Each path is a new rotation, seen through one point. The rows after it are directions, each followed by how far the rotation turns it, in deg/step (0 if it stays put).
Each turn is a multiple of 5 degrees from 10 to 175, or 0.
Each row of a path follows its step; steps can be skipped.
path 1
step 0: [ 25 -14   5   0   2 -11   8   9  -8   6 -26  -5   6   9   6   6  -4  12
   6  32   5   2  -7   9  -2  -7   5 -11   3 -21  -9  -7   6   3   7  -4
 -23  16  -1  14   5  10  33 -10 -14  11  28 -29   1 -10   3  -1  15   2
   3 -13  -6  21  10  24   7]
step 2: [-11  -9  17   5 -27  -4  -2 -19  -4   4  14 -11  -7  -4  -9  15 -27  -7
   2  10 -11  14 -19 -16   0  13   0   0 -17  34   7  15  20 -17  22  -3
   8   0   1  12   4  19  -9   8 -22   8 -14   8  -3  -2  -6  12 -15 -12
   5  -5  -8 -22 -13  -7 -13]
step 3: [ -6   7  24  22  -6 -10  19   3   9  19   2 -28  -6 -12 -20 -14  -2 -11
   1  -6  -2  -7   6  -6  -4  -7   9 -20  18  -1  -3 -12 -11  11  17  17
   3  25  17  -6 -24 -10 -15   3 -20   6  -2 -25   5 -11   1  -3  -2  24
  -4   1   8  10 -15  19  18]
step 4: [ 10  12   0 -12   3   6 -20   2 -28 -21   9 -16  16  -4  -2  21   7  13
   1  27  12  -5   7  -2  12 -10   3 -13   3   0 -15 -16   4  22  -9  13
 -32   3  -5 -22   8   1  -2  23   5   1   6   5  19   9  -1   9  24 -11
  -1  10  -1  22   0  20  15]
step 5: [-15   2  -1  -2  -6  -4   4  -6 -12  -3  -3   9  14  13  17  16  -2  -3
  -3   8 -13  13  -3  17  -6   5  23  -9  16   2  18   7   0   4  12 -22
  17  15 -10   7   8  -8  13   7  19   2 -24 -18  20  13   2  14 -13 -21
  15   6 -19  18  23  -7 -34]
step 6: [-11  -5  36  -2  -5   0  18  -9  19   8  21 -30 -10  -1   7  -1   1   9
 -16  -3   5 -16   7 -16  -4   8   3 -15  -2   5   6   3   0 -35   6  -7
 -21   3   0  21  -1   0  16  -9  -3   3  -5  -7 -23 -27   3  -6  11 -16
  -6  11   8 -12  10  -9 -22]
step 7: [ -7   2   4   0   0  -6   2 -12  16 -23  14 -11 -10  -5 -19   0  -7  -2
 -10   2  13   6  12   5  -1  -4  -1 -26 -38   1 -17  -3 -19   6   7  10
  -3 -22  -2 -17 -35  -5  -9  32   3   6 -12  -1   4  12  -6 -15 -15  24
 -14 -15  11   3  -2  -1   4]
step 9: [-19 -31  -7   7   7  -7  14   5 -21   6   0 -16  23  20 -17  -4   0   1
  -8   7  -9 -16 -14   3  -9 -16   8  -4   8 -46  18  -7   2   6 -15 -13
 -10   7  -5   2  -2 -26  -5 -10  13  -4  -9  -1  -8 -11  -3  12  10  -4
   0  22  -6   5   3  -7 -20]
step 10: [ 10  22   5 -19 -23  25  10 -22   0   8   3 -11   3  -1   4   6  -7  29
 -10 -11   2   9   2  -6 -11  24   2   4 -10 -11  -1   5  15  -7 -17   9
 -21 -23 -12  19 -12  -7  17  13  12  -2 -17   3   0  -3 -10  26   4   5
   8 -12  10  -1  10 -24  -3]
Directions:
[ 1 -4 -1  5  5  1  2 -4  9 -2  0 -1  4  6  5  4  4 -2  1  2  3 -5 -3  7
 -6 -3  3 -3 -3  4  1  0 -3 -2  3 -4 -3 -7 -4 -8  2 -4  6 -2  1 -4  3  2
 -6  1 -3 -2  0  6 -1 -3  0 -2  2 -1 -3] | 40
[ 1  2 -6  5 -8  3  1 -2 -4 -3 -8 -3  0 -3  0 -4  0 -2  0 -5  2  3  1  1
 -4  2 -1  3  4  2 -2  4  1 -3  9 -7 -3  0 -6 -1 -3  2  4 -1  0  5  2 -2
 10  4 -4 -3 -1 -2 -3 -3 -3 -4 -3  0 -4] | 130
[-4 -4 -5  2  9  2 -1 -2 -2 -4  2  1  6 -2  6 -1 -2  0  6 -3 -6  7  3  2
  3  2  4 -2 -4  3  7  3  1 -1  5  4  4 -3  2 -2  6  1 -5 -1 -2 -3 -2  3
  6  1  1  0  2 -6  2  5 -4 -5  1  3 -1] | 110
[  1   3   0   4   3   4  -4   5   9   2   0 -10  -2   1   2   6   1   0
   2   1   6   3   2  -3  -2   4  -6   1  -3   0   1  -1   8   0  -2   1
   0  -2  -2   2   8   5  -1  -2   2   8  -2   0   2  -5  -1   3   5  -3
  -2  -2  -7   3  -2  -3   4] | 175
path 2
step 0: [ -3 -18  -1  -2 -28  20  -3 -14  -5  29 -19  -1   3   9   6 -33  21   0
  -7   3   4  16  -8   6  18 -21   3 -20 -16  11  -2   0 -17  -4  -1 -10
  -4  -6 -15  13  10 -28 -14 -18  11  -8 -13  -2  -1   3  -2 -13  -9  -1
  -6 -31  -8   8  25  17  17]
step 1: [ 24  13   4   1 -21   5  39 -10  15  21   1  -5   6   3 -22  -2   4 -13
  -1   0   3  -9  -9   9  19 -12   3 -14  -3  -1 -15 -27   5  10  -2  22
  15   6 -21 -16   1  -8   2  10  10   3 -25  20   3  10   8   3  23  14
  25  -2  27  -4  -1  26 -12]
step 3: [ -9  14 -22  16  17   1  34 -28  12 -10 -12 -10  -1 -19   0 -11   3 -25
   3   5  22  21  17   0   5  -1  -6  11 -12  12  -9  16 -21 -26  -8  23
 -19  -5   2  -1  -2   2 -17   9  20  36   7  -7  -2  -2  12 -16 -23   6
   1  -6  -1  -2  11   1   2]
step 5: [ -4  22  -6  13   2   8 -15   8 -17  12  -6  20 -16  -2   3 -19  -9   5
   7  -5  31  17 -24  20  36  21  11   8 -19  27   8  -7  -3   6   1   4
  -5  10  -8   4   5  -8  19   2   5 -11 -24  20  -5   5  16  16  -2  -4
   6   5 -15   5  32 -10   3]
step 6: [  0  -1  13   7 -23   7   2 -12  17   7 -24  16  26  -1  19  -9  11 -12
   1  -5  16  19 -36   5  11  13 -10   0  12   0  -5 -23 -16  20  11   6
  -4  -9  21 -18 -10   4 -26  18  -8  -5 -28 -20  -3  14  15  -9  -9   5
  13   2   7 -17   2   9  10]
step 7: [-30  -7  -6  -6 -16  16  14 -20  23  28  -7  -4 -18   8   2  -6   4   1
   0   1 -12   9   2   7   8   0   5   1  -5   9 -11  14  31 -12  37   7
 -13  12 -13  -8  19  -6 -14  20 -15   0 -17   2  11   0 -13  11   5  -5
   8 -15  -4 -41  -3  13  -8]
step 9: [ -6  -5 -29  -1 -22  35  18  -1  10   3   6   2  12 -20   8  -2  10  -8
 -18   0  12   7  14  -8   5  -2   0   3   1  -1 -12  -5 -17 -15 -22   2
   3   5  -1 -24 -14 -35  12  32   9 -13  -8   9  -3  -2  13   3  -1   0
   4 -39  -4  23  -6 -20   6]
step 10: [-10  12  -8 -12  -2  -5  14  -1  13  -4   4   6 -12  -1 -13  -9  -2   3
 -12  13   8   2 -10  -3  29  18   1  24  -6  38  -2  10  -1   7  21  26
  23  -5  -3 -18 -24   3  33  27   9  18   7  20 -10   9   9 -11  -8   0
  -7   0  14   8  -9  27   4]
step 11: [ -8   8   2   5  11   7 -13  -5 -14  -1 -15  19  -1  21  19 -12  25  -5
   1  10   1  28 -14   3  -5 -10 -32   0 -18  12  22   6  -6 -27  21   2
   5 -14   6   9 -12  -4   6   3  -3  11 -21  -8 -17   4  16  26  -5  13
  -6 -23  10   3  10  23  27]
Directions:
[ 1 -4  5  1 -6  0 -3 -3  3 -4  2  2 -9 -5 -5  5  2  7 -3  2 -1 -2  0 -4
 -2  1  4 -1 -1 -1  0  6  8  1 -5  2 -1 -2 -2 -5 -2  1  5  4 -1 -2 -4  1
 -1  4 -3  1 -5 -4 -1  0  6 -5  9 -2 -2] | 135
[-1 -3  3  3 -2 -8  0  0 -1  3 -3 12  1 10 -4 -3 -9  2  2 -3  4 -1 -3  0
  3 -5  0 -5 -5  0  0 -2 -1  1  4 -2  4  0 -1  2 -2 -2 -2 -1 -7  0 -2 -4
  1  5  2 -1 -1 -5 -3 -4  3 -2  3 -3  2] | 60
[ 3  0  6 -6  4  0 -2  4  2  5  3  1 -1  6 -1 -3 -7  0 -6  6  0  1  2  3
 -2  5  0 -1  7  3 -1  3 -1 -6  3  4  0 -3 -6 -1  8  3  2  3  6 -4  4 -1
 -1  7  5  7  4 -1 -2  3 -1  0  2  0  0] | 125
[-2 10 -7 -1  2  0  1 -2 -5  5  5 -1 -1 -7 -6 -2 -4  1 -1 -2 -1 -1  4  7
  8 -4  0 -3  3  3  2  1  2  2  2  7 -1  0 -3 -6  2  1 -4 -3 -4  5  1  4
  6 -2  0  1 -5  3 -4  0  0 -1  4 -6  1] | 160
[  4   1  -3  -4   0  -4   2  -4   5  -3   2   0   2  -5   0  -1  -1   7
  -3  -1   2  -4  -1   4   2   2   3   2   6  -5  -6  -3  -3  -5   1  -5
 -10  -8  -2   4  -6  -2  -6  -1  -2  -4   0   3  -3   0   3  -1   0   1
  -3  -8   5  -3  -1   4  -4] | 125
[  2  -5   0   3   0   2   2   4 -10  -2   3   1   5   2  -4  -4   2   0
  -6  -2   2   1  -2   1   6   3   6   6   1  -3  -2  -5   5  -3  -5   2
  -1  -4   0   0  -2   1   1  10  -6  -1  -1  -6   3  -1   2  -1   0   3
   4   5  -3   5  -1  -6  -4] | 100
